In the rows, zero is written as 128.
Each named turn below is shown by a few rows before and after it. Which turns, in which order, take the first row of each later pair to the second? The first pair is answered.
gufo:
[104 115 117 122 105 133 153 127 111 144 189 128  96 155 109  93 142 137
  94 136 150 146 158 156 125 156  97 132 148  85 142 161] |-> [112 111 119 126 114 138 155 124 111 141 180 131  92 155 117  81 145 142
  89 138 147 138 167 166 125 150  99 131 147  86 148 160]
[151 106 136 131  94 111 116 123 115 132 119 124 134 155 140 165 144 128
 129 136 135 139 100  93 128 111 119 115 150 115 107 109] |-> [150 126 126 150 111 102 139 130 141 139 138 129 118 141 146 191 129 134
 131 125 153 128 122 124 119 105 127 152 146 127 113 108]
[109 115 129 127  93 116 140 118 129 160 135 115 136 144  93 137 148 108
 135 135 117 171 122 102 130 144 109 110 136 110 115 161] |-> [105 139 120 155 121 106 161 131 163 161 147 119 111 124 108 159 136 119
 127 126 137 154 159 153 120 137 124 159 136 125 127 162]
[137 135 106 146 139 150 145 119 164 132 130 126 141 139 137 149 114 131
 113 104 150 107 135 136 134 109 164 143 123 144 117 105] |-> [156 118 120 134 138 161 128 112 149 116  96 123 148 143 143 113 125 136
 105 113 126 109 132 127 131 110 165 119 126 138 118 103]
ralot:
[150 108 139 127 130 142 111 128 127 110  98 126 151 133 136  97 122 139
 128 126 114 116 109 121 118 123 142  98 122 135 120 107] |-> [147 124 140 140 154 138 131 136 134 103  99 137 131 124 145  89 133 144
 121 131 114 115 145 147 118 124 144 118 130 137 131 113]
[141 109 124 144  86 126 130 125 123 150 164 131 136 105 121 153  92 101
 136 117 157 116 111 126 138 110 119 149 102 120 111 133] |-> [154 105 127 147  84 132 119 120 128 144 151 131 143 108 130 146  87 112
 133 115 153 101 110 133 134 108 128 143  96 131 107 119]
[139 142 114 145 142 119 140 118 132 135 114 131 110 129 148 128 123 126
 123 135 131 128 145 152 127 118 143 150 137 144 137 136] |-> [126 147 106 138 135 113 146 121 121 143 130 132 109 133 140 143 132 117
 129 137 131 140 145 140 131 119 129 153 140 135 135 148]
Nazam:
[145  91 134 159 146 110 157 118 117 115 132 164 191 128 127 160  88 119
 140  93 179 172 128  74 114 131 135 133 116 139  93 108] |-> [160 102 145 181 181 115 177 125 126  98 111 176 171 120 147 133 100 137
 123  99 170 162 166 113 104 127 145 145 125 140 116 113]
[133 106 145 126 114  91  98 110 110  94 154 145 128 129  95 140 165  93
 157 177 112 156  81  75 124 136  58 114 156 104 108 131] |-> [124 141 133 167 145  73 137 126 156 105 186 150  96 104 112 187 135 111
 154 158 151 131 131 143 111 125  79 184 152 125 126 129]
[148 124 144 156 127 118  83  84 147  94 115 101 169 169 115 108 127 149
 126 155 158  89 105 121 150 132 158 101 100  94 140  97] |-> [143 138 136 170 128 108  92  92 163 102 136 101 161 163 112 143 104 148
 134 145 176  83 113 133 145 129 161 125  91 102 137  94]
pap:
[127 121 137 130 163 143 142 120 119 137 108 153 116 129 161  97 154 141
 110 129 121 149 135 192 135 111 116 144 158 140 123 100] |-> [131 115 138 127 158 142 140 116 114 134 107 148 120 130 158  92 158 140
 106 130 121 148 128 188 134 111 120 134 156 134 125 102]
[117 122 128 126 103 108 111 134 139 138 138 110 136 139 120 195  98 122
 146  90 160 123  99 108 127 121 130 124 122 121 134 145] |-> [106 132 121 128 111 104 125 138 135 144 148 116 128 133 116 198 106 117
 147  92 164 130 108 111 124 125 125 132 122 121 137 153]
[126 120 108 145 107 135 101 158 116 100 128 116 160  98 131 137 147 149
 155 125  93 112 112 112 146 159 127 110 116 122 103 110] |-> [125 124 105 149 107 135 102 159 127 102 130 115 164  92 131 144 136 154
 155 121 100 108 106 116 145 156 133 120 111 127 103 102]
[152 124 145  98 139 137 140 129 116  98  99 113 124 155 175  81 140 127
 124 123  99 104 120 130 160 109 136 141 117 134 101 143] |-> [156 128 144 101 135 134 136 125 125 100  97 112 130 152 177  90 131 135
 126 119 105  93 114 133 153 104 144 145 116 141 100 138]
gomus:
[115 119 124 120 111 119 129 122 107 135 141 125 125 148 107 145 141  96
 137 140 123 150 104  97 136 141  99 114 130 113 122 145] |-> [124 148 115 147 133 110 147 136 140 135 159 130 109 127 120 173 112 114
 131 125 148 124 131 147 128 128 121 160 122 135 132 136]
[ 99 123 115 144 124 115 137 110 132 133 115 131 128 126 128 140 137  93
 133 144 145 139 133 117 142 112 133 121 118 103 148 146] |-> [113 127 113 151 126 120 131 104 150 130 111 127 133 118 133 150 113 107
 128 131 159 117 125 136 135 105 145 135 109 118 148 126]
[134 133 129 138 136 120 114 119 128 119 129 117 127 135 127 121 121 122
 119 135 129 131 137 150 121 131 139 133 126 114 128 122] |-> [135 130 132 135 133 120 112 117 119 118 130 121 131 140 126 114 125 122
 120 138 125 133 133 140 123 133 134 123 127 109 125 125]
[114 133 136 133 133 121 139 140 122 134 137 138 111 123 131 145 156 122
 114 139 125 152 149 134 133 131 128 136 135  94 138 147] |-> [146 128 135 135 130 127 117 131 150 132 119 131 129 119 144 144 113 141
 107 121 134 113 128 156 122 117 151 144 116 125 129 108]

(two turns a pair)
[103 117 137 141 123 132 143 142 119 153 126 121 116 128 140 138 147 117
 131 134 137 141 129 138 149 141 105 144 142 130 125 132] |-> [136 107 143 145 118 147 120 133 127 136  98 116 131 128 152 117 127 135
 122 125 133 116 114 148 138 134 123 140 135 142 121 105]
gomus, gufo
[141 121 132 106 133 147 108 126 108 104  92 146 122 132 136 101 170 128
 111 121 114 132 132 100 116 133 127  89 106 118 122 131] |-> [133 132 133 118 148 146 126 135 113 101  98 154 106 121 140 100 184 131
 109 124 120 135 154 114 116 136 124 101 114 114 131 143]
ralot, ralot
[114 118 151 116 139 134 152 135  95 126 137 141 123 130 116 110 166 107
 120 151  97 173 147  95 156 131 112 104 153 109 137 155] |-> [112 108 130 105  92 120 123 129 118 150 167 120 151 134 104 167 112  98
 139 124 133 155  91  75 152 121 116 115 126 125 111 125]
Nazam, ralot
[185 106 152 154 162 115  92 132 146 111  77  77 150 110 165  92 113 144
 124 116 122  64 147 153 146 127 115 124 115 132 140 100] |-> [162 106 128 141 120  97  81 132 149 139 120  70 166 111 140 154  80 128
 145  97 150  65 103 125 142 129 111 139 100 136 120  93]
Nazam, pap
[114 125 120 123 119 119 135 129 128 141 139 117 126 132 124 147 130 112
 136 130 138 143 119 100 144 134 116 122 117 130 111 137] |-> [130 130 117 137 127 118 133 131 147 135 135 114 127 122 133 153 107 131
 129 122 148 121 121 131 134 124 133 143 110 144 115 122]
ralot, gufo
[153 100 165 106 125 138 116 113 109 103  91 120 154 137 106  88 165 134
 114 148  95 136 103  99 116 136 135  83 141 140 109 132] |-> [132 136 159 143 171 123 165 137 125 107 112 139 107 118 118 101 183 137
 108 154 110 138 170 144 116 144 135 129 155 141 131 157]
ralot, gomus
[111 126 147 118 153 137 134 122  98 103  94 137 119 135 135  88 158 128
 120 143  98 153 153 104 142 135 102 105 137 100 138 157] |-> [100 143 108 131 116 111 127 128 142 140 151 117 133 121 119 185  83 124
 145 101 164 122 119 123 128 118 118 156 106 133 114 129]
Nazam, gomus
[111 124 126 120 172 118 121 109 152 106 112 108  68  91 114 146 110 112
 125 132 141 128 158 114 124 129 148 155 138 123 147 143] |-> [122 104 135  98 153 130  92  90 134 101  87 102  92 107 108 118 114 110
 125 138 121 133 131  82 127 132 147 116 133 118 137 129]
Nazam, pap
[128 104  82 108 138 129 118 132 115 104 144 139 155 163 120 118 115 117
 109 123 132 154 114 110 134 151 122 104 136 116 114 114] |-> [146 110  93 123 159 136 121 130 128  90 121 141 150 152 135  98 115 132
  94 124 128 138 133 141 127 141 137 115 134 126 123 106]
ralot, ralot
[117 166 134 145 114 117 156 148 158 151 177 142  99 131 118 173 123 131
 119 117 156 143 143 141 136 142 127 150 116 140 131 151] |-> [145 126 163 111 103 148 121 126 110 126 113 139 126 155 124  90 156 134
 110 141  98 156 118  94 144 152 118  82 130 123 128 148]
gufo, gufo
[ 88 136 137 107 130 120 143 177 114 117 112 146  89 123 114  99 198  99
 137 175 115 149 162 127 149 146 107  85 164  56 130 134] |-> [ 99 166 119 144 143 107 152 188 184 123 140 145  83  95 131 162 131 123
 136 144 165  98 172 199 124 125 142 159 138  98 130 101]
ralot, gomus
